In the data rows, 500 means zero.
Here is a table of points, one per row:
660,293,410,386,388,413,472,290,409,549,333,355,555,412,393,459,363,451,478,542,318,377,407,660,692,390,447,416,591,605,588,689,595,531,523,558,402,769,420,595,641,606,406,289,434,393,549,582
447,520,672,508,628,716,703,367,453,355,401,558,568,564,705,613,673,441,507,554,340,559,396,330,521,623,412,409,542,618,544,737,317,409,520,524,758,717,528,314,448,611,333,493,416,582,309,549
570,463,493,553,643,520,461,599,703,469,512,453,780,658,605,591,532,568,370,474,326,627,468,295,712,652,488,347,414,434,428,256,555,359,459,479,402,506,385,525,259,569,688,494,442,563,877,612
433,392,465,628,444,538,683,683,617,186,340,546,609,426,460,586,778,660,573,660,585,343,353,476,431,381,433,511,401,362,604,411,552,580,658,631,462,449,477,617,656,519,524,496,447,402,443,280
613,707,584,540,397,468,311,401,330,428,454,448,478,277,410,407,389,377,411,407,279,236,460,415,273,490,404,431,437,619,371,463,490,516,618,538,518,324,366,397,491,521,665,615,744,573,630,463
523,576,350,482,409,466,387,635,170,540,319,414,394,511,274,504,476,328,408,485,254,464,359,539,524,574,618,394,619,604,539,637,520,400,473,383,457,560,624,761,518,529,367,678,275,615,518,371
223,402,568,454,426,416,458,693,639,527,547,547,587,454,424,450,226,456,412,554,411,655,617,600,455,372,535,391,524,426,387,719,442,456,510,696,408,288,514,460,420,521,701,396,669,511,313,421
551,420,801,753,787,675,648,540,335,563,372,605,599,358,378,347,451,518,335,583,500,577,684,555,399,616,584,708,687,635,518,467,355,398,455,390,371,418,455,738,571,431,673,414,492,440,433,515
691,457,560,412,291,467,280,413,409,455,480,272,480,447,439,723,742,681,744,669,542,596,627,451,570,506,499,539,720,571,448,479,590,318,406,396,646,457,533,442,305,435,514,531,332,448,210,424
447,482,403,489,599,493,500,692,830,705,478,659,419,324,417,361,587,551,427,276,329,408,517,549,319,476,308,441,501,640,560,632,505,427,352,491,529,716,697,407,318,457,393,520,324,285,472,525
435,576,614,435,442,516,413,323,388,599,495,430,700,713,769,613,675,483,369,356,499,395,280,548,480,587,596,455,637,508,681,616,523,515,668,504,442,603,504,443,263,285,418,377,579,287,347,376
604,439,355,565,474,347,437,560,258,445,399,414,551,544,418,456,526,369,347,455,605,514,635,606,332,472,426,520,325,420,439,238,376,527,548,921,677,877,592,456,385,464,400,507,499,507,354,602
574,664,712,394,340,491,421,417,493,489,344,507,283,368,467,452,403,471,315,513,331,530,503,424,459,325,338,539,502,279,444,435,586,500,643,594,691,767,661,542,475,352,462,322,395,545,588,605
571,571,394,648,504,482,595,458,683,455,537,544,384,588,552,699,497,592,726,535,408,571,391,700,761,403,460,464,320,443,473,290,263,322,594,347,382,552,619,510,377,514,581,616,816,569,666,533
404,695,546,494,392,511,648,527,407,453,435,269,663,397,432,441,324,462,393,460,651,577,624,601,433,245,434,436,380,566,659,572,586,527,449,206,671,666,349,527,299,477,261,442,447,443,486,563
372,542,451,408,406,615,486,467,694,530,488,670,488,492,443,574,435,581,440,600,947,516,505,568,499,592,804,538,632,674,468,539,524,303,468,481,663,542,598,520,587,546,658,632,737,615,697,614
496,577,695,581,728,467,495,408,348,462,447,485,577,412,363,561,354,736,712,440,667,747,372,494,536,574,307,415,492,550,457,447,604,624,545,650,476,392,590,543,674,382,190,525,501,470,443,498
556,404,418,315,509,332,448,301,415,317,299,540,361,517,536,447,447,349,668,644,759,627,265,410,443,547,597,636,483,550,477,349,509,356,257,450,649,371,411,544,259,348,344,404,338,443,429,434
439,447,561,348,441,388,454,387,713,758,688,630,595,531,348,526,503,475,622,709,656,599,455,303,359,336,452,549,349,468,438,399,555,650,759,435,365,591,550,517,616,554,393,671,364,540,308,449
193,503,597,743,579,700,369,414,327,457,381,430,316,507,457,387,506,558,796,514,621,629,439,434,491,552,425,402,384,433,615,401,510,603,637,537,443,529,413,531,613,567,710,445,457,351,468,525
726,521,490,641,623,767,457,631,642,478,466,332,366,516,447,479,362,487,403,618,901,485,313,398,477,489,495,448,325,549,494,637,446,588,427,539,295,445,656,529,539,573,507,398,393,401,319,527
619,361,433,317,549,223,353,359,393,332,321,379,446,388,439,496,507,461,352,433,460,441,648,626,470,503,540,403,394,463,588,650,391,752,617,344,500,269,535,487,492,477,754,605,631,642,563,719
611,472,390,318,346,592,417,235,365,564,283,459,453,574,393,320,593,603,334,392,428,620,743,494,381,431,466,478,247,502,418,468,489,468,509,586,502,277,501,522,686,654,472,517,620,431,641,287
564,664,498,293,728,660,451,699,615,491,539,488,555,477,493,322,717,492,784,639,486,540,462,485,501,344,631,521,587,477,569,613,621,764,365,582,466,550,395,501,479,489,665,531,779,588,567,540
541,629,488,463,590,574,679,587,608,695,461,431,617,623,502,835,551,386,734,514,467,357,530,573,293,513,417,483,340,407,353,502,469,510,538,658,567,372,364,626,734,493,548,303,310,383,575,502
448,470,308,468,509,323,509,432,365,489,861,674,432,317,458,531,615,387,405,364,709,700,418,380,424,397,564,591,705,459,441,673,512,426,561,360,350,450,527,529,683,701,520,378,529,411,487,492
631,449,514,683,555,564,649,637,686,695,451,384,398,432,478,337,421,347,419,413,678,686,452,718,558,475,441,391,674,362,454,576,636,639,580,469,715,370,344,412,525,587,694,705,543,537,539,381
519,364,467,529,369,405,574,610,610,597,725,397,457,403,432,485,480,461,707,733,561,581,450,286,352,697,583,656,570,612,731,526,441,430,459,486,575,515,487,383,565,478,654,562,762,435,782,537
608,639,550,429,302,379,486,501,384,510,346,440,589,515,839,567,493,641,738,455,456,582,477,510,450,550,809,593,677,587,491,414,237,658,489,519,503,561,534,420,401,508,389,476,238,414,553,397
449,543,619,574,669,400,540,591,522,417,403,443,428,776,842,422,602,609,562,622,477,413,631,448,320,530,552,306,497,444,378,575,606,366,661,508,363,432,523,677,695,472,324,561,506,419,404,587
398,421,510,579,602,621,790,417,387,615,492,456,409,525,755,779,562,550,461,538,346,421,470,398,405,354,526,354,471,570,415,372,810,704,481,626,422,363,588,422,392,562,650,571,660,636,578,567
614,594,304,588,274,487,609,569,607,401,744,776,410,659,354,432,455,504,375,412,394,588,646,483,537,517,557,464,635,802,679,568,581,583,579,487,502,321,384,463,669,376,468,360,443,464,380,577
572,377,410,345,397,534,426,614,488,507,677,624,730,727,752,415,431,485,584,324,355,362,304,449,592,572,365,476,499,362,439,193,447,427,408,267,561,405,604,527,707,602,682,385,622,575,339,507
365,531,419,420,581,532,422,456,776,539,708,492,360,474,404,536,374,547,341,448,304,347,543,633,359,540,625,635,702,495,749,368,379,378,409,616,504,421,377,678,580,696,449,532,433,558,370,534
455,593,501,819,791,363,394,392,481,522,428,455,565,762,699,603,534,580,456,535,479,390,560,409,555,386,528,583,554,529,578,692,469,543,383,363,761,693,628,393,441,480,413,298,442,546,508,264
485,500,540,394,536,508,458,511,443,542,790,673,440,324,523,489,458,372,389,506,549,494,688,554,805,403,568,262,314,373,607,285,361,291,320,516,393,490,442,387,745,367,487,657,357,488,468,329
465,373,738,686,510,611,460,498,450,338,428,489,567,731,650,644,575,450,559,269,368,478,414,571,364,313,527,744,517,510,549,705,593,463,343,506,396,401,456,414,580,528,542,801,581,617,676,688
490,669,506,525,537,491,561,450,338,469,346,487,479,424,257,381,408,521,442,536,379,322,598,567,713,663,738,671,522,297,431,257,557,413,517,379,531,424,483,87,347,566,263,419,430,302,423,628
528,419,510,384,447,457,531,599,495,438,898,685,393,457,453,369,309,658,511,360,383,436,523,597,434,610,570,601,273,481,399,718,713,546,609,514,653,797,511,517,342,430,484,441,334,558,436,356
408,484,601,516,362,360,479,548,447,621,780,670,488,555,446,466,752,537,643,594,683,409,429,608,780,496,374,485,375,536,409,312,415,451,393,554,448,310,434,471,266,619,474,400,508,758,712,715
435,371,380,546,402,617,354,363,507,345,877,744,534,464,463,460,465,354,459,613,493,428,688,613,443,611,381,361,631,389,390,610,528,769,421,484,544,633,669,633,392,402,316,544,429,294,588,494
390,350,224,440,533,674,467,706,563,652,426,498,530,452,558,566,531,652,591,565,629,523,482,443,380,554,351,513,617,393,533,687,447,490,635,454,346,370,354,315,348,334,396,480,526,871,707,625
416,537,356,490,464,468,492,593,571,602,503,493,595,569,817,526,493,606,316,535,360,446,403,355,902,536,442,705,337,512,322,413,383,501,381,494,516,469,306,632,669,439,628,706,557,372,381,510
373,313,555,503,584,573,649,628,766,506,462,306,384,332,350,459,549,264,420,217,453,448,629,480,809,646,618,641,478,510,365,246,456,540,476,436,438,538,644,632,547,422,267,366,539,554,415,371
588,726,544,417,411,296,623,305,369,391,336,446,486,521,406,383,372,439,460,434,672,458,642,468,507,656,264,593,620,473,582,665,559,479,398,541,238,528,470,453,501,554,772,640,618,662,548,425
There is one direction along which these points spread out most. Take the direction at right angles to it along which they spread out most. Then take the direction at right angles to both along which they spread out most. Go by this last direction. Where along it does each point below lie, from 0 to 99? The average is 50, and the first point in the table lies past the average. One standard deviation of the points above along it is 16.
528,419,510,384,447,457,531,599,495,438,898,685,393,457,453,369,309,658,511,360,383,436,523,597,434,610,570,601,273,481,399,718,713,546,609,514,653,797,511,517,342,430,484,441,334,558,436,356 31
496,577,695,581,728,467,495,408,348,462,447,485,577,412,363,561,354,736,712,440,667,747,372,494,536,574,307,415,492,550,457,447,604,624,545,650,476,392,590,543,674,382,190,525,501,470,443,498 57
691,457,560,412,291,467,280,413,409,455,480,272,480,447,439,723,742,681,744,669,542,596,627,451,570,506,499,539,720,571,448,479,590,318,406,396,646,457,533,442,305,435,514,531,332,448,210,424 48
447,520,672,508,628,716,703,367,453,355,401,558,568,564,705,613,673,441,507,554,340,559,396,330,521,623,412,409,542,618,544,737,317,409,520,524,758,717,528,314,448,611,333,493,416,582,309,549 43
439,447,561,348,441,388,454,387,713,758,688,630,595,531,348,526,503,475,622,709,656,599,455,303,359,336,452,549,349,468,438,399,555,650,759,435,365,591,550,517,616,554,393,671,364,540,308,449 35
390,350,224,440,533,674,467,706,563,652,426,498,530,452,558,566,531,652,591,565,629,523,482,443,380,554,351,513,617,393,533,687,447,490,635,454,346,370,354,315,348,334,396,480,526,871,707,625 56
416,537,356,490,464,468,492,593,571,602,503,493,595,569,817,526,493,606,316,535,360,446,403,355,902,536,442,705,337,512,322,413,383,501,381,494,516,469,306,632,669,439,628,706,557,372,381,510 27
556,404,418,315,509,332,448,301,415,317,299,540,361,517,536,447,447,349,668,644,759,627,265,410,443,547,597,636,483,550,477,349,509,356,257,450,649,371,411,544,259,348,344,404,338,443,429,434 48
541,629,488,463,590,574,679,587,608,695,461,431,617,623,502,835,551,386,734,514,467,357,530,573,293,513,417,483,340,407,353,502,469,510,538,658,567,372,364,626,734,493,548,303,310,383,575,502 44
571,571,394,648,504,482,595,458,683,455,537,544,384,588,552,699,497,592,726,535,408,571,391,700,761,403,460,464,320,443,473,290,263,322,594,347,382,552,619,510,377,514,581,616,816,569,666,533 35
435,576,614,435,442,516,413,323,388,599,495,430,700,713,769,613,675,483,369,356,499,395,280,548,480,587,596,455,637,508,681,616,523,515,668,504,442,603,504,443,263,285,418,377,579,287,347,376 46
